M = [-58  51 -45  29  39 -39  57 -61 -69  38 -15  54]
Report the second entry from the right.
A: -15
Report the last entry.
A: 54
Report the maximum.
A: 57
Report the third smallest entry.
A: -58
Report the third entry from the left.
A: -45

A =
-33,53,-11,-31,-24,53,56,-33,9,-6
39,-31,14,-22,33,-19,-25,-21,0,-15
-18,-38,-2,-18,-20,-52,-41,-18,-18,14
26,-39,23,-28,21,-40,-40,-25,-4,13
8,70,11,-42,7,76,76,-39,30,-9
Indices start at 1.
Report the entry directly above -4.
Answer: -18
The entry at row 3, column 1: -18
Report the top-left entry.
Answer: -33
The entry just left of -2 -> -38
The entry at row 1, column 3 is -11
The entry in row 3 and column 3 is -2
Report the entry at row 1, column 2.
Answer: 53
Report the entry just left of -21.
Answer: -25
The bottom-left entry -> 8
The top-right entry -> -6
Report the entry just right of the smallest entry.
Answer: -41
The entry directly above 11 -> 23
Report the entry just right of -41.
Answer: -18
The entry just right of 21 -> -40
Report the bottom-right entry.
Answer: -9
Report the minimum.
Answer: -52
The entry directly above -20 is 33
The entry just right of -2 is -18
The entry directly below 9 -> 0

[[  5  36  45 -10]
 [-22   8 -15 -12]
 [-10 -21 -23 -19]
 [ -1 -29 -36  15]
 [-12 -30 -32 -25]
 [  8 -15  -8   8]
 [ 43 -55   1   4]
 [  5 -13 -12  11]
 [ -3  43  45 -18]
 [ -4  21 -10  51]
 [-17  15  -1 -13]
 [-16 -16 -23 -27]
 [ 13 -56  -4 -67]
 [ 19 -29   4 -14]
 [ -9   4 -19  25]]
The bottom-right entry -> 25
Which number is the 1st entry in reading order?
A: 5
Which number is the smallest entry in the first row?
A: -10
The entry directly below the largest entry -> -13
The last entry in the row that holds the smallest entry is -67
The second entry, reading row by row -> 36
The entry directly above the smallest entry: -27
The fifth entry, reading row by row: -22
The entry directly below -30: -15
Which number is the entry just right of -3?
A: 43
The second entry on the main diagonal: 8
Which number is the bottom-left entry?
A: -9
Which number is the entry just left of 1?
A: -55
Which number is the second entry on the diagonal from the top-right corner?
A: -15
The third entry on the diagonal from the top-right corner -> -21
The first entry of the largest entry's row: -4
The largest entry in the first column is 43
Which number is the largest entry in the last column?
A: 51
The entry directly above -3: 5
Which number is the entry directly below the smallest entry?
A: -14
The entry just right of 1 is 4
Which number is the 3rd entry, reading row by row?
A: 45
Which number is the entry directly above the largest entry?
A: -18

[[-6, -46, -26, -19, -25, 7],
 [27, -36, -20, 53, -11, -10],
 [-33, -12, -33, -11, -39, 3],
 [-7, 13, -25, 7, -58, -34],
 [-4, -17, -9, 18, -43, -35],
 [26, -23, -25, -28, -45, -26],
 [40, -12, -57, -36, 6, -36],
 [12, -63, -10, 25, -4, -25],
 [23, -7, -19, 26, 8, -69]]
The smallest entry in the first column -> -33
Give the entry directly below 12.
23
The 3rd entry on the diagonal from the top-right corner -> -11
The entry just right of -43 is -35
The first entry in reading order -> -6
The 5th entry from the end, reading row by row: -7
The entry in the top-right corner: 7
Give the 2nd entry from the end, reading row by row.
8
Give the last entry, reading row by row.
-69
The largest entry is 53
Give the 3rd entry on the main diagonal.
-33
Give the smallest entry in the first row.
-46
The largest entry in the first column: 40
Give the second entry on the main diagonal.
-36
The entry directly above the smallest entry: -25
The 3rd entry in reading order: -26
Give the entry directly above the largest entry.
-19
Give the fifth entry in reading order.
-25
The entry directly below 40 is 12
The entry just right of 12: -63
Give the entry directly below -9.
-25
The entry just left of 18: -9
The first entry of the largest entry's row is 27
The entry directly above -17 -> 13
The largest entry in the last row is 26
Give the entry directly below 18.
-28

m =
[[ 35  22 -14  20  29]
 [ 60  -6   6  18  57]
 [-65  -8   6 -17 -57]
 [ 32  30 -21  17  23]
 [-27 -26  18 -17 -20]
 [ 40  37 -27  17  27]]
Rows and columns are numbered from 1.
Find the top-right entry.
29
Find the entry in row 2 and column 1.
60
The entry in row 2 and column 2 is -6
The entry at row 1, column 3: -14
The top entry of the column that holds the largest entry is 35
Find the entry just right of the smallest entry.
-8
Find the entry in row 3 and column 1.
-65
Find the entry in the bottom-right corner.
27
Find the entry at row 1, column 2.
22
The entry just left of 23: 17
The entry in row 2 and column 3 -> 6
Find the bottom-left entry.
40
